[[129 153 118 135 129 137 133 139 138 123 142 127 133 132]
 [120 119 125 127 132 116 116 138 112 125 111 117 119 136]
 [131 132 124 133 140 108 108 136 121 121 136 126 133 127]]
->
[[120 119 125 127 132 116 116 138 112 125 111 117 119 136]
 [129 153 118 135 129 137 133 139 138 123 142 127 133 132]
 [131 132 124 133 140 108 108 136 121 121 136 126 133 127]]

[[135 139 139 133 139 132 126 121 119 127 144 135 148 134]
 [119 130 123 116 126 105 127 117 114 118 126 146 114 145]
 [121 115 126 130 137 120 117 126 134 134 126 142 118 145]]
->
[[119 130 123 116 126 105 127 117 114 118 126 146 114 145]
 [121 115 126 130 137 120 117 126 134 134 126 142 118 145]
 [135 139 139 133 139 132 126 121 119 127 144 135 148 134]]

[[152 148 134 150 154 142 152 130 139 153 133 146 131 148 133]
 [144 139 135 142 145 133 147 131 131 146 129 137 122 139 132]
 [102 106 122 103  98 115 103 125 115 102 125 110 126 105 124]]
->
[[102 106 122 103  98 115 103 125 115 102 125 110 126 105 124]
 [144 139 135 142 145 133 147 131 131 146 129 137 122 139 132]
 [152 148 134 150 154 142 152 130 139 153 133 146 131 148 133]]

[[124 124 123 125 124 118 124 121 110 125]
 [111 106 133 113 106 132 108 127 151 121]]
->
[[111 106 133 113 106 132 108 127 151 121]
 [124 124 123 125 124 118 124 121 110 125]]

[[127 118 109 139 139]
 [104 134 149 129 142]
 [112 131 143 151 129]
 [122 104 147 105 132]
 [132 113 134 116 113]
 [108 107 125 120 140]
 [123 125 137 114 116]
 [115 152 117 122 126]
 [147 127 128 148 138]
 [121 148 124 109 135]
 [131 122 127 145 139]]
->
[[104 134 149 129 142]
 [108 107 125 120 140]
 [112 131 143 151 129]
 [115 152 117 122 126]
 [121 148 124 109 135]
 [122 104 147 105 132]
 [123 125 137 114 116]
 [127 118 109 139 139]
 [131 122 127 145 139]
 [132 113 134 116 113]
 [147 127 128 148 138]]

[[128 127 128 127]
 [121 135 123 123]
 [141 114 139 134]
 [109 153 114 115]
 [124 132 125 125]
 [133 121 132 129]
 [111 152 115 116]
 [127 128 127 127]]
->
[[109 153 114 115]
 [111 152 115 116]
 [121 135 123 123]
 [124 132 125 125]
 [127 128 127 127]
 [128 127 128 127]
 [133 121 132 129]
 [141 114 139 134]]

[[129 119 143 149 136 131 149 142 141 118 135 120 123 150 130]
 [137 114 129 131 132 137 143 133 148 138 120 142 129 126 132]
 [127 127 131 121 126 133 140 151 140 121 129 142 128 127 131]
 [130 130 130 146 122 135 138 116 142 134 127 115 112 127 117]]
->
[[127 127 131 121 126 133 140 151 140 121 129 142 128 127 131]
 [129 119 143 149 136 131 149 142 141 118 135 120 123 150 130]
 [130 130 130 146 122 135 138 116 142 134 127 115 112 127 117]
 [137 114 129 131 132 137 143 133 148 138 120 142 129 126 132]]
---
[[118 116 132 115 118 126 139 132 111 117 111 102 152 124 124]
 [116 122 153 117 151 132 138 133 105 117 101 130 137 103 125]
 [154 113 139 129 144 106 130 108 117 121 142 133 150 112 141]
 [106 152 132 111 118 141 151 154 122 132 136 137 155 127 136]
 [134 107 116 146 119 133 139 143 104 123 118 152 127 122 123]]
->
[[118 116 154 106 134]
 [116 122 113 152 107]
 [132 153 139 132 116]
 [115 117 129 111 146]
 [118 151 144 118 119]
 [126 132 106 141 133]
 [139 138 130 151 139]
 [132 133 108 154 143]
 [111 105 117 122 104]
 [117 117 121 132 123]
 [111 101 142 136 118]
 [102 130 133 137 152]
 [152 137 150 155 127]
 [124 103 112 127 122]
 [124 125 141 136 123]]

[[119 118 154 122]
 [127 129 130 128]
 [128 130 127 128]
 [128 128 128 128]
 [128 129 129 128]
 [127 128 130 127]
 [133 136 114 132]
 [128 135 128 128]
 [128 129 129 128]
 [128 129 129 128]
 [128 141 128 128]]
->
[[119 127 128 128 128 127 133 128 128 128 128]
 [118 129 130 128 129 128 136 135 129 129 141]
 [154 130 127 128 129 130 114 128 129 129 128]
 [122 128 128 128 128 127 132 128 128 128 128]]

[[137 125 122 116 143]
 [130 123 124 126 134]
 [126 113 104 129 133]
 [145 130 130 129 126]
 [120 121 125 121 129]
 [135 127 130 131 147]
 [131 124 125 127 130]]
->
[[137 130 126 145 120 135 131]
 [125 123 113 130 121 127 124]
 [122 124 104 130 125 130 125]
 [116 126 129 129 121 131 127]
 [143 134 133 126 129 147 130]]

[[137 104 143]
 [142 104 138]
 [113 152 119]]
->
[[137 142 113]
 [104 104 152]
 [143 138 119]]

[[132 123 129]
 [126 129 130]
 [132 128 125]
 [132 128 125]
 [127 130 130]
 [138 152 136]
 [111 147 151]
 [126 129 130]
 [125 128 130]
 [129 127 127]
 [132 128 124]]
->
[[132 126 132 132 127 138 111 126 125 129 132]
 [123 129 128 128 130 152 147 129 128 127 128]
 [129 130 125 125 130 136 151 130 130 127 124]]

[[127 127 130 137  99 130]
 [127 127 128 139 110 128]]
->
[[127 127]
 [127 127]
 [130 128]
 [137 139]
 [ 99 110]
 [130 128]]
---
[[139 119 103 106 132]
 [143 109 140 143 113]
 [142  98 110 128 133]]
->
[[109 140]
 [ 98 110]]

[[139 146 108]
 [126 149 112]
 [104 141 128]]
->
[[149 112]
 [141 128]]

[[118 129 139 147]
 [135 124 122 150]
 [114 115 142 129]
 [132 149 123 118]]
->
[[124 122]
 [115 142]]

[[142 152 127 100 132]
 [133 118 118 128 146]
 [136 153 118 106 135]]
->
[[118 118]
 [153 118]]

[[142 124 121 104]
 [135 124 103 115]
 [113 130 125 153]
 [143 126 136 104]
 [142 128 142 106]]
->
[[124 103]
 [130 125]]

[[136 117 110 122]
 [134 120 104 122]
 [124 131 126 129]]
->
[[120 104]
 [131 126]]

[[136 135 121 150 128]
 [116 124 114 143 138]
 [121 123 100 105 128]]
->
[[124 114]
 [123 100]]
---
[[144 146 135 128]
 [157 147 131 132]
 [146 141 142 129]]
->
[[157 147 131]
 [146 141 142]]

[[131 149 101 116 121]
 [130 148 101 114 124]
 [128 148 101 113 127]]
->
[[130 148 101]
 [128 148 101]]

[[132 106 131 133]
 [128 106 139 125]
 [112 116 121 119]
 [107 140 124 114]
 [136 136 105 110]]
->
[[128 106 139]
 [112 116 121]]

[[132 118 148]
 [114 152 125]
 [105 137 141]
 [155 123 122]]
->
[[114 152 125]
 [105 137 141]]

[[132 152 122]
 [121 145 142]
 [116 154 145]
 [140 123 110]
 [134 127 119]]
->
[[121 145 142]
 [116 154 145]]

[[103 113 128 142 125]
 [103 115 128 148 123]
 [124 143 122 119 131]]
->
[[103 115 128]
 [124 143 122]]

[[ 99 127 129 129]
 [147 129 127 128]
 [149 124 129 127]]
->
[[147 129 127]
 [149 124 129]]

[[155 129 127 128 127]
 [128 129 128 128 128]
 [129 126 128 128 129]
 [131 130 128 128 127]]
->
[[128 129 128]
 [129 126 128]]
